Each row is where one point has got to under a steady rotation. How many ticks took it there?
The counts run from 0 to 907.
9.8  -4.9  20.9  5.1  5.6  30.4  -38.9  -3.8  -13.1  8.1  -2.6  -3.4  25.9  -11.5  9.0  36.1  3.6  4.4  -2.1  9.3  -20.5  -24.8  -46.5  22.3  -26.6  -1.7  -12.2  4.4  -13.1  0.0  -43.1  16.0 : 719
9.7  -1.6  -25.6  26.3  -19.1  1.6  -44.8  33.5  -14.9  25.1  -7.9  15.2  -6.4  -0.2  2.6  -9.4  -5.2  7.5  -12.6  -18.5  0.0  -6.2  -13.7  18.2  11.2  -44.4  -27.9  -24.0  0.5  17.2  -23.7  32.5 : 701
29.0  -21.6  -24.8  15.9  -27.2  7.4  -18.8  -0.4  -17.7  28.4  -30.6  -10.0  4.3  -14.0  -1.7  -16.3  -31.9  -16.0  8.5  33.7  2.7  -11.9  10.3  35.2  4.1  2.5  -18.2  -25.3  5.2  -22.7  -13.7  6.4 : 821
-0.3  46.1  3.1  -25.5  -18.9  -14.5  3.8  25.0  13.1  -0.8  35.4  31.5  -5.6  -3.9  -4.3  -37.3  1.6  4.1  -15.2  -25.5  -0.9  10.3  3.9  -25.5  32.4  -15.6  -20.4  -4.7  18.8  24.0  -5.3  21.9 : 683
-19.6  -17.9  -12.1  -6.6  -18.9  12.8  28.9  26.2  -18.3  23.2  -17.5  19.2  14.9  -10.4  18.3  17.0  32.1  -9.2  -22.0  -28.4  18.0  8.6  20.1  -4.7  19.8  -38.7  -9.9  -22.1  -5.1  21.5  30.8  13.8 : 401
-6.8  3.3  -30.1  6.5  5.9  16.5  -13.9  -12.5  21.9  -22.7  -3.6  2.6  -57.4  5.9  -8.3  -15.8  -58.5  25.0  -12.7  -17.5  -19.5  0.1  8.1  16.7  -11.5  27.6  8.0  -13.4  8.5  2.0  -10.5  10.5 : 151
28.9  11.8  -4.6  -31.4  -17.6  1.9  5.5  20.4  0.7  13.9  17.9  6.7  -6.3  -13.1  -29.2  -29.2  -16.5  0.8  6.5  30.3  -13.9  -15.5  -12.5  -1.2  46.3  17.1  -21.2  -23.0  19.1  -15.2  -6.7  19.2 : 282
20.7  -14.5  -9.2  17.9  6.4  -14.6  -28.7  7.3  -19.5  13.0  -21.3  -14.6  -1.7  30.4  -17.4  -21.9  -39.9  10.0  21.1  34.9  -2.3  -16.9  -6.9  20.4  -19.3  1.8  -2.3  21.8  -7.1  -35.9  -20.2  -27.1 : 286
-29.7  24.8  8.6  -20.9  -7.3  34.1  29.0  -6.6  -17.1  -7.5  -20.7  35.6  -11.5  8.2  52.3  13.4  4.6  7.5  -31.6  -45.9  -2.4  -12.3  -1.7  -4.6  -4.2  -6.3  -6.0  -0.7  -14.6  13.6  -17.6  13.9 : 612
-17.0  14.7  -14.3  -4.1  -1.2  -7.9  31.5  28.2  -23.2  17.7  -20.3  10.8  -9.4  36.6  15.8  -12.2  17.2  6.8  -24.9  -22.9  16.6  -1.1  33.0  -15.8  6.6  -35.9  11.4  7.0  -3.9  -2.9  30.8  -11.9 : 73
-1.2  15.7  -54.4  15.5  3.1  -39.6  11.0  33.3  -24.0  20.1  -8.3  12.1  -4.4  16.9  11.7  13.7  16.0  28.6  0.0  -2.8  14.8  -17.1  -13.3  28.4  6.5  1.3  -18.5  7.5  -30.8  2.0  -8.4  27.8 : 814
-0.5  -3.0  6.2  37.4  -18.3  -41.4  -22.1  -17.6  -10.0  -1.0  -19.5  -1.7  -14.3  -15.9  -9.7  -10.6  -14.1  -26.2  14.6  10.7  18.5  26.2  41.8  6.1  5.3  -41.9  -6.2  -5.7  14.5  -23.7  -1.9  -22.4 : 528
-5.0  -13.0  17.8  15.5  5.8  -6.3  -21.0  -44.3  -1.2  -33.0  -11.2  6.7  -37.3  -14.5  -22.1  29.0  -35.4  11.1  13.5  16.8  -18.3  6.1  2.7  7.0  -21.6  -2.0  11.0  -1.1  -11.8  -22.8  -26.0  -30.1 : 618
22.3  -0.7  -18.6  8.4  16.8  11.5  -19.4  -1.6  -27.8  -4.5  -10.7  -6.2  4.2  29.6  -12.7  -19.6  -15.5  30.0  23.2  12.6  9.6  -49.1  -39.8  -3.4  -16.0  23.7  -10.9  10.8  -0.7  -10.0  -36.6  -13.1 : 606
9.7  11.5  5.7  -15.5  29.6  -1.7  -6.5  20.0  0.6  1.0  20.1  12.1  9.7  6.1  -7.1  22.2  6.2  36.7  -5.3  14.2  -24.6  -31.0  -62.5  4.4  -3.5  31.7  -1.2  23.1  -24.1  -12.5  -28.9  8.9 : 184
28.6  28.8  -38.5  25.8  -3.3  -27.4  -14.9  20.7  -13.4  8.3  -13.0  -9.4  -16.9  15.5  8.7  -51.9  -34.7  2.3  -15.9  -8.1  7.6  -4.7  10.6  7.0  0.4  14.0  4.9  -1.3  18.1  -17.3  -9.0  8.9 : 754
24.2  4.5  -18.2  20.6  -7.8  31.4  -28.5  4.6  -9.5  24.8  -18.9  -17.2  16.1  7.2  29.8  -29.2  3.6  -27.5  5.8  20.3  9.0  -13.0  -18.0  25.4  1.7  -8.2  -21.7  -13.5  9.1  4.6  -29.2  41.1 : 440
-18.2  16.5  11.4  -43.3  10.6  27.1  46.6  -6.7  -6.2  -11.4  9.0  18.7  -17.8  11.1  -13.9  15.2  38.8  3.5  -6.6  3.9  -6.8  -19.9  1.7  -28.9  37.7  -8.1  0.3  -17.1  -11.5  -0.4  12.6  7.2 : 383
17.1  -41.4  -25.2  0.7  -13.2  -2.9  20.4  13.9  -2.9  6.7  -14.0  -16.3  -16.6  -34.6  -28.8  10.7  -0.4  -1.6  -1.7  29.8  8.8  9.6  11.2  11.2  42.6  2.9  7.2  -42.6  0.5  -20.4  23.5  11.3 : 101
2.8  5.5  30.4  -21.7  26.6  -8.5  -3.8  12.2  10.0  8.3  39.1  -10.3  20.3  0.1  -19.0  27.5  49.6  -9.9  6.4  35.7  -17.3  3.1  -32.6  -13.2  16.7  -13.2  8.6  15.2  -13.3  -7.9  0.7  4.0 : 877
-19.1  37.5  7.1  -26.6  -9.7  -20.4  46.9  0.5  -0.5  -3.3  17.6  19.4  12.8  -20.1  21.6  0.4  41.4  -15.9  -8.0  -18.1  25.7  6.1  17.4  -20.8  24.3  11.2  -3.1  -3.1  1.3  14.8  25.3  18.0 : 122
5.5  19.9  -28.2  12.6  -29.1  -15.7  -13.4  15.5  -4.4  9.6  -7.3  16.1  21.2  -14.7  15.8  -41.1  -2.2  -8.2  5.4  -26.6  38.7  3.4  10.9  0.2  8.0  -9.2  -28.9  -9.2  10.9  38.4  -2.8  22.2 : 521
-17.0  -17.5  -2.8  9.6  -17.8  30.3  -4.3  -22.4  -13.4  -1.6  -47.3  13.6  -2.4  4.5  28.5  -11.9  -44.1  -11.7  -4.9  -23.4  6.2  1.5  33.0  17.3  -32.0  -12.9  -4.4  0.5  14.7  5.0  -1.0  -28.0 : 299
5.2  30.2  -1.7  -20.3  20.8  0.7  -4.3  8.5  10.3  -17.4  33.8  -0.2  -28.4  7.4  -31.6  1.1  20.1  19.9  -8.1  8.4  -12.8  -6.3  -37.6  -19.1  48.8  -3.8  -0.9  -22.7  -8.5  6.0  -14.7  36.1 : 463
7.3  -51.4  -28.5  6.6  1.9  44.8  -16.8  -2.8  5.8  21.1  -17.6  -30.5  8.5  5.6  0.3  -1.0  -26.2  -2.5  10.4  18.2  -12.6  -15.1  3.9  41.6  -20.7  20.5  4.8  -8.3  14.5  7.0  7.6  6.0 : 259
3.5  29.2  -12.1  0.7  9.2  5.5  6.6  23.2  -19.9  20.4  -0.9  -8.1  21.9  40.8  22.2  -40.8  38.9  -2.2  -16.9  -19.3  27.9  -17.1  -1.0  -32.0  13.7  -14.6  8.9  2.9  15.4  20.2  11.2  5.9 : 454
-18.6  -3.4  -36.7  33.7  1.9  -7.5  -9.4  -14.8  -2.6  3.4  -23.6  -11.8  -34.6  28.0  5.7  6.6  15.0  -12.8  6.3  16.3  17.6  6.4  23.8  31.7  15.5  -32.0  -4.7  -25.0  -17.8  -2.9  4.4  30.3 : 761
-29.7  -40.9  4.4  -4.6  15.5  27.3  9.7  -29.2  23.2  -5.8  -8.8  -7.6  8.0  3.9  24.0  27.6  -13.5  -7.1  4.3  0.6  -7.0  8.3  16.7  18.9  -40.3  17.7  21.1  19.6  -2.6  16.4  22.7  -18.1 : 258
-16.1  -21.7  -26.0  -2.5  -10.2  16.8  13.7  -22.6  -15.2  -5.6  -19.0  5.4  -48.5  -16.8  -6.7  52.4  -17.3  26.0  -10.0  1.5  -24.8  -17.9  7.0  34.5  1.2  11.7  1.6  -22.9  -14.2  -16.7  -1.0  15.5 : 712
-6.4  6.7  22.3  -26.5  5.6  9.0  -16.7  -9.6  27.5  -8.3  34.2  -1.3  6.3  0.9  1.1  4.7  21.8  -30.9  19.4  31.1  -8.1  8.2  -25.9  6.5  29.0  -17.3  -24.1  -11.4  -14.3  10.3  -23.0  39.7 : 670
5.8  6.8  -34.5  15.6  27.7  23.0  0.3  19.5  -15.1  13.6  -6.7  -24.6  0.6  25.0  15.9  3.7  35.9  22.9  -24.0  1.2  7.3  -26.5  -32.9  6.9  0.4  15.5  14.2  -16.2  -12.4  13.9  -10.1  34.5 : 553
-28.2  3.3  15.3  -19.7  3.0  -23.7  38.4  -3.8  12.5  -10.0  11.9  6.6  -1.4  15.4  -13.6  -14.3  10.0  -17.6  15.6  8.6  17.8  14.8  39.5  -33.1  11.6  -12.6  12.0  16.4  5.2  -3.2  43.1  -37.9 : 676
11.8  19.4  8.7  -20.7  -16.9  4.9  -25.3  -20.2  20.9  4.6  40.0  -0.8  2.7  -28.7  -7.7  6.0  -3.8  -14.7  10.4  19.0  -29.7  -17.7  -22.6  15.0  10.0  18.0  -26.2  -13.2  17.9  13.4  -17.2  42.8 : 350
14.5  18.9  20.7  -37.4  -9.1  -3.6  25.2  33.1  10.1  3.4  29.4  34.9  19.7  -37.7  -0.9  -17.2  -16.6  10.9  -27.4  -28.7  -19.3  0.9  -19.5  -27.7  10.4  27.1  -12.8  11.9  16.7  12.9  6.8  3.9 : 804
-29.0  39.4  4.6  -29.4  -4.4  -33.5  34.8  -17.6  -4.4  -13.8  13.2  38.9  -31.6  3.4  4.3  15.9  -14.5  20.9  5.4  -8.6  -16.4  -16.5  18.0  1.0  -9.9  10.3  -1.5  18.9  -9.8  -21.5  8.4  -13.1 : 905
